In the rows, 128 means zero.
A state moves one step at a time under one of 7 hidden systems, and each row is a state written as 20 numbers. Each run below is a few steps of one system.
mifat, seq 1 (9 x 20):
[[107 153  97 157 125 118 123 158 144  54 129  98 120 105 125 135 164 132
  139 110]
 [139 108 107 108 137 125 150 124 161 133 155  81 135 145  99 150 108 177
   98 124]
 [152 115 149  82 128 141  90  93 107 167 116 133 132 127 139 145 101 121
  132 119]
 [144 167 132 144 129 125 126 132 112 113  92 138 131 132 169 121 131  99
  168 118]
 [136 132  98 163 134 107 147 168 153 120 134 138 122 140 123 113 115 147
  127 150]
 [132 107 134  92 130 136 124 140 137 142 148 162 117 129 104 124 135 149
  104 131]
 [143 131 161 116 117 132 114 118  91 117 136 120 125 123 138 147 160 114
  128 120]
 [122 135 110 152 125 119 111 137 133  97 122  94 129 110 139 137 123 126
  139 119]
 [140 127 106 110 141 132 145 128 160 134 123 114 138 141 121 128 110 151
  124 118]]
dore, seq 2 (9 x 20):
[[113 132  81 102  96  96 157 194 136 142  95 156 122  90 134 168 146  86
   68  86]
 [158 133 143  25 130 134 156 119 107 123 129 118 146 115 103 176 196 105
  123 121]
 [150 120 152 125 135 132 130  99 105  68 179  58 127 126 102 140 170 140
  156 176]
 [102  86 115 166 142 156 142 114 163  87 159 109 123 111 119  72  86 131
  146 165]
 [105  81 143 156 130 152 104 127 134 182 129 160 158 123 149  84  76 119
  106  94]
 [131 136 124 139 120  96  65 160  99 180 105 175 140 114 142 153 135 100
  123 122]
 [122 161  85 114 134  86 145 156 138 141 110 131 139 128  92 168 184 112
  115 141]
 [140 122 129  97 112 127 196 130 127  90 151  85 116 125 116 155 163 123
   97 128]
 [153  99 156  96 136 166 144 106 119  83 155 117 123 107 132 100 126 117
  157 149]]
beba, seq 3, 9 rows:
[[ 74 163  62  87 150 137 152 107 191 117  79 120 144 114  94 135 150 113
  132  97]
 [151  93  95 122 134 101 173 135 141 202 117 126 161 133 121 131  73  93
  113 168]
 [142 127 160 157 150 141 122 101 108 125 137 156 128 146 133  78 127 107
  186 196]
 [109 140 151 150 122 138 156 158 136 113 155 178 104 160 113  98 182 158
   93 115]
 [102  82 131 116 105 125  76 144 108 130 154 131 122  76 114 152 138 113
   87 117]
 [115 144 138 123 141 146 110  99 124 134 111  91 189 129 140 133 150 112
  151  77]
 [133 142  89 166 140  91 140 148 158 144 128  89 153 157 115 140 117 160
  123 137]
 [119 128  95 106 147 126 119 118 151 113 116 150 107 107 100 116 123 105
  159 184]
 [131 117 149 107 134 150 184 122 132 154 128 160 141 150 128  99 136 113
  113 123]]
dore, seq 4 (9 x 20):
[[142 179 110  98 121  85 154 119 122 144  98 143  87 156 102 178 169 116
  122 167]
 [157 151 142 119 125 132 220 115 131  91 140  92 114 169 126 130 160 134
  125 143]
 [170 114 161 126 134 167 153 130 127  70 150 114 116 131 168  90 101 151
  160 120]
 [122 124 139 144 152 160  65 125 150 122 130 152 141 131 141  84  98 169
  160  98]
 [ 91 147 113 163 119 112  58 122 137 162 103 140 117 133 136 141 110 143
  104  88]
 [117 162  95 108 113  94 135 115 130 164  76 140 101 129 129 173 125  98
  103 124]
 [172 153 133  86 126 110 186 111 116 144 119 108 124 163 120 162 152 121
  122 147]
 [177 131 154 126 131 137 166 133 118  83 158 113 107 148 136 116 135 151
  149 158]
 [122 121 140 149 146 167 127 132 154  89 143 143 126 135 137  71 114 158
  154 118]]
sav, seq 5:
[[ 87 132 149  93 126 189 161  80 161 134 108 152 119 145 135  94 120 135
  101  58]
 [151 111 164 160  95 117 151 123  77 148 134  74 155 133 174 154 117  94
  101 101]
 [157 162  89 128 137  78  92 157 115 127  99 122 138 112 129 170 144 105
  168 164]
 [131 141 117  98 146 128 144 130 161 127 146 160 101 157  79 120 156 174
  118 157]
 [112 104 164 138 113 164 112  90 123 112 142 132  87 127 147 100  94 135
  116 116]
 [140 121 125 106 132 140 147 129 120 107 114  92 170  97 153 136 128  88
  148 100]
 [154 128 103 147 135  92 130 172 139 149 137 111 156 144 123 147 120 155
  117 133]
 [119 155 125 126 137 127  88 114 136 151 104 172 102 144 125 124 124 141
  136 124]
 [121 136 159 108 123 149 157  99 117 117 138 120 124 141 121 129 167 122
  113 114]]
mifat, seq 6, 9 rows:
[[ 97 119 112 156 110 107  23 129 116 136 125 110 115  90 130 165 108 133
  110 103]
 [140 170 100  79 128 133 184 132 154 115  81 110 140 136 148 155 139 123
  121  64]
 [185 107 122 139 128  91 142 126 107 166 137 103 130 140 132 148  85 113
  139 202]
 [118 127 119  89 142 159  91 125 148 102 107 194  88  96 129  92 109 120
  160 132]
 [158 143 174 155 127 140 185 141 113 103 156 123 136 177 145 105 165 154
  131 121]
 [111  90 116 167 125 110  53 159 125 141 159 123 141 103 114 132 113 149
  108 131]
 [119 160 118  68 134 142 138 129 147 120 101 132 141 123 120 149 172 134
  120  68]
 [167 133 132 150 114  87 141 113  94 147 131  77 124 149 137 173 121 115
  127 168]
 [115 119  93 105 130 142  95 129 154 109 102 156  92  86 136 115  80 112
  142 128]]
beba, seq 7, 9 rows:
[[ 79  84 141  57 115 139 117  86 111 148 160 139 108  90  54 157 186  90
   71 161]
 [100 101 156 158 122 147 174 104  99 132 137  61 208 111 149 117 159  60
  122  98]
 [127 129  93 211 150 103 105 193 153 113 142 110 184 131 134  99 124 158
  158 123]
 [104 134  92  90 167 139  77 129 180 136 127 177 128 123  73 106 139 166
  147 144]
 [ 98 102 135 102 129 143 162  72 139 189 134 128 137 148  91 126 129 110
   84 138]
 [105 113 140 197 115 113 142 114  99 141 134 110 141 123 139 113 129  72
  131 164]
 [120 152 123 156 143 119 118 178 133 111 126 171 152 129 126 103 179 124
  153 121]
 [132 102 125  92 139 124 106 156 138 147 162 141 150 124  87 136 152 159
  104 127]
 [101 101 137 121 135 149 120  78 131 129 146  87 150 118 109 123 130 116
  128 133]]
kepim, seq 8 (9 x 20):
[[142 107 132 154 125 141 140 137 146  94 164 140  76 142 130  93  90 170
  123 159]
 [150 157 118 103 127  99  70 160 107 134 100 171 111 108 137 158 148 115
  148 131]
 [124 120 155 109 131 144 158 125 135 172 146 140 156 165 111 124 153 153
   85  93]
 [ 88 113 112 124 125 149  98 117 145  71 140  99 119  81 114 123 135 124
  131 113]
 [134 146 102 142 132  86 151 126 119 158 105 103 158 138 123 159 143  88
  137 156]
 [129 106 143 136 122 150 149  97 143 138 136 131  95 147 138 101  74 141
  110 135]
 [155 147 136 123 129 128  84 141 104 102 112 138 126 106 157 134 134 111
  171 123]
 [147 128 136 138 134 116 161 161 135 157 148 138 154 169 118 123 150 155
  106 124]
 [ 99 118 109 111 123 144 100 125 154  96 134 144  90 101 112 121 120 141
  114 118]]
sav, seq 9:
[[129 160  98 123 112 136 215 201 153  63  83 163 118 103 176 106 147  88
  127  70]
 [167  90 138 111  93  96 138 209 101 183 143 185 112 117 145 156 113 124
   51 114]
 [120 115 157  94 134 126  12 115  84 161 136 175 132  94 105 153 163 116
  138 138]
 [ 75 119 124 117 146 142 115  84 145 101 170  68 157 120  57 139 198 143
  120 135]
 [ 85 110  86 186 122 125 152  84 167 124 125  76 112 128 121 110  66 117
  119 159]
 [149 141 116 125 153 140 189 127 146 153  85 159 164 147 158  84  96  84
  177 141]
 [164 141 159 172 127 117 151 195 107 128 149 165 146 163 159 107 158 151
  123 108]
 [107 148 123 127 101 112  73 163 113 107 110 176  80  95 140 153 155 117
  104  94]
 [112 100 127  62 120 130 135 110 122 148 143 129 121 106  81 161 164 107
   86 137]]
kepim, seq 10, 9 rows:
[[ 86 130 153  88 140 168 190  83 138 183 111 154 180 154 109 105 174  92
   99  85]
 [ 80 105 144 170 125 160 117  76 127  54 166  71 119 102 111  97 150 116
  148 151]
 [145 129  99 187 118  59 122 158 100 162 117 116 137 123 136 155 117  78
  138 195]
 [133 107 145 131 125 150 143 125 144 182 119 200 104 156 152  81  62 134
  107 124]
 [124 158 157 124 141 158  76 135 115  83 116 165 133 114 149 102 170 127
  176  93]
 [117 139 128 167 126 100 161 164 128 134 160 119 157 159  98 136 197 144
   95 131]
 [ 78  98  96 120 108 133 125 117 155 118 127 144  75  91 105 127 106 111
   83 139]
 [128 144 135 105 130 127 123  92  98 157  86 136 151 116 138 142 146  58
  156 136]
 [135 100 166 170 134 150 157 110 121 137 168 109 148 161 133  89 119 144
  126 139]]
demup, seq 11 (9 x 20):
[[114 169 118 169 144 126  30  85 140  85 121  35 142 135 134 159 124 186
  166  79]
 [105 152  88 131 111 119 193  83 171 130 101  43 108 161 127 170  93 150
   75  85]
 [192 134 107  87 122 110 189 143 138 191  81 163 116 156 165 142  55 111
  115 131]
 [191 173 159 123 140 115 114 166 108 129 117 208  95 168 154 113 144 156
  168 153]
 [135 116 157 147 114 138  89 164 124  70 185 140  80 127 122 121 152 193
  106 114]
 [ 86  99 118 114 115 163  95 139 157 105 131 128 128  86 139 119 105 142
   93  51]
 [137 143 119 112 150 138 125 128 148 159 100 103 203 142 144 136 124 136
  140  63]
 [177 159 102 138 139  93 125 126 131 132 109  74 141 153 144 167 106 146
  158 143]
 [136 159 110 117 121 117 150 110 151 116 111 137  62 155 121 141 112 148
  119 153]]
demup, seq 12, 9 rows:
[[ 33 151  70  87 119 146 180 127 188  91  88 181  90  91  81 116 186  84
   89 104]
 [181  55 160  61 158 141 141 134 109 210 176 127 222 135 100 127 128 131
  115 143]
 [146 153 138 158 136 131  59  89  90  80  94 111 113  98 172 119 108  81
  225 166]
 [ 65 155 118 178 131 129 206 107 167  95 158  99 119 174  78 104 196 156
   95 138]
 [132  47 111 122 105 110 126 144 122 192 143 133 128  91 130 141  50  93
   74 154]
 [112 188 146 115 139 134  97 105 104 148  63 194 133 131 148 119 175  70
  176 114]
 [162 118 154 143 126 106 161 152 102 102 196  70 156 152 100 152 194 157
  112 153]
 [103  95  83 107 115 133 103 123 146  86 114 128  75  52 126 129  76  87
  133 156]
 [ 92 145 148 106 157 163 161  90 153 168 116 165 169 169 101  86 169 126
  131 107]]
pugib, seq 13 (9 x 20):
[[179 134 151 150 142 145 136 177 108  28 151 130 126 108 164  87 149 128
  204 153]
 [119 209 135 123 120 116 123 165 123  91  94 195  88 146 134 137 218 132
  136  95]
 [147 148 132  96  85  90  97 123  81 175  87 152  77 119 156 201 119  89
   85 112]
 [131 119 112 148 132 102  34  98 126 172 126  67 151 129 126 174  80 161
  124 117]
 [147 120 108 146 139 122 183 119 168 119 164  48 149 172 105 136 108 191
  108 129]
 [154 126 124 113 138 164 184 116 158  63 122 128  89 128 151  83  83 129
  165 150]
 [140 171 166 128 140 159 131 135 115 108 100 172 147 148 173  92 164 114
  175  85]
 [152 149 141 143  97  89 121 176  75 123 117 139 122 115 157 170 173  90
  115 118]
 [118 150  89 139 124  83  53 137 131 145 110 133  94 120 109 176 119 143
  118 140]]
pugib, seq 14 (9 x 20):
[[173  31 113  73 122 147 151 152 156 165 168 105 146 103 132 129  23 158
   71 110]
 [156 100 133  70 186 185 114 110 160  67 166  94 186 107  96  85 138 161
  207 144]
 [103 165 161 116 126 155 220 108 115  63 134 122 130 141 112 108 238  85
  141 131]
 [ 78 151 112 152  92 113 117 127 102 121  67 181  76  77 163 131 132  23
  125 134]
 [108 140 105 169 137  84  63 152 124 235  94 162 181 147 125 147 120 121
  109 104]
 [168  71 120 134 125  90 134 150 124 173 189  95 134 145  92 156  95 167
   83 188]
 [116  95 127 106 152 177 107  97 177  79 173 123  95 126  91  83  96 192
  140 150]
 [119 128 165  80 134 190 202 111 142  94 129 132 150 137 139  90 164 124
  124  65]
 [132 129 126 112 115 129 137 143  91  88  96 133 140  66 162 133 154  33
  164 128]]

Which system made each of these runs?
seq 15 (2 x 20):
[[151  73 160 106 157 158 143  80 133 199 166 121 179 162 106  96  89 146
  125 154]
 [118  70 160 150 131 172 151 134 125  63 197 100 147 101 120  74 149 128
  135 143]]
 : pugib
seq 16:
[[125 164  75 149 125 125 144 190 175  47  96 154  80 106 155 108 114 138
  152 110]
 [165 112 119  44 130 139 108 148 143 173 105 197 111 115 141 139  81 140
  108 101]]
 : beba
seq 17 (2 x 20):
[[131 174 105 142 122 102  51 145 138 100 107 186  33 128 128 142 117 164
  145 152]
 [ 72 185 110 132 135 139 179  80 174 152  85 138 121 180 109 119 156 135
  105  92]]
 : dore
seq 18 (2 x 20):
[[179 126 153 114 101 127 193 123  98 108 126  99 104 136 169 147 117 105
  118 129]
 [177 131 141  97 161 154 132 133 137 101 135 147 141 138 133  93 121 148
  189 150]]
 : dore
seq 19 (2 x 20):
[[129 148 103 106 110 131 106 157 134  88  87 156  85  86 164 139 111 107
  135  90]
 [143 143 128  89 151 143 152 150 156 127 144 135 166 157 103 122 169 177
  123  93]]
 : demup
seq 20 (2 x 20):
[[107  72 196 110 102 153  51  89  93 172 195 104 120 135 102 162 136 185
   41  75]
 [ 88 137 109 126 134 125  53  32 111 124  97  34 156  88 118 175 123  82
  167 127]]
 : sav
seq 21, 2 rows:
[[122 126 158 163 121 144  74 132 104 101 127 139 127 104 165 108 127 115
  150 101]
 [101 148  79 135 149 118  87 131 160 146  92 130 157 115 116 130 118 122
  148 113]]
 : dore
seq 22, 2 rows:
[[162 124 132  19 157 162 131  42 146 195  86 117 152 147 123 139  69 123
  154 119]
 [190 142 186 175 145 132 135 100 101 124 169  48 178 201 153 128 131 188
  163 116]]
 : sav
seq 23:
[[176  92  90  96 149 127 128 212 146  85 143 135 167  72 137 113 111 126
  163 139]
 [ 94  89 138 100 143 156  81 141 148 130 181 141 157 115  75 115 163 176
   94  98]]
 : dore
seq 24:
[[127 115 121  68  99 143 213 177 127 140  84 192 129  88 168 121 136  50
   85  70]
 [116 120 157  75 162 185 187  77 140  78 153 143 136 129  83  69 187 105
  175 181]]
 : kepim
seq 25, 2 rows:
[[118 145  78 133 120  95 139 188 135 141  81 159 146  94 149 141 134  71
  124 111]
 [148 128  96  90 134 106 195 142 143 114 135 134 111 129  89 139 157 110
  128 195]]
 : mifat
seq 26, 2 rows:
[[143 148 136 132 144 124 139 109 140 151 129 170  97 178 108 106 122 153
  143 180]
 [114 119 152 123 104 131 151 118 108 123 144 162  75 124 113 123 157 103
   95 159]]
 : beba
seq 27, 2 rows:
[[155 131 127 172 158 120  92 124 141 156 128 149 134 163 136  91  75 160
  172 171]
 [117 152 144 130 132 142 109 163 143 145 116 218 111 154 137  94 144 161
  116  89]]
 : mifat
seq 28 (2 x 20):
[[115 135 143 120 104 161 137 114 144  27 156 106  48 118 129 123 139 169
  111 105]
 [149  88 106  70 108 148 152 123 138 116 111  96 116  79 157 150  55  99
  109 104]]
 : sav
seq 29:
[[169 152 114 109 120 124 213 145 147  88 121  90 116 152 145 144 129 145
  120 109]
 [169 113  96 101 140 128 140 167 164 131 123 171 102 129 130 108  72 154
  137 152]]
 : demup
seq 30, 2 rows:
[[115 128 128 111 111 113 165  81 120 190 109 116 121 150 114 161 123  94
   83 135]
 [157 132 157 149 133 114 119  98  87 139 138 118 126 144 131 127 133 100
  165 195]]
 : sav
seq 31, 2 rows:
[[ 74 166  87 210 133 126  92 118 167  72 108  68 129 122 144 115 116 147
  153  93]
 [127 125  94 121 143 124 177 135 187 190 120 117 160 177 112 127  85 179
   80  89]]
 : mifat
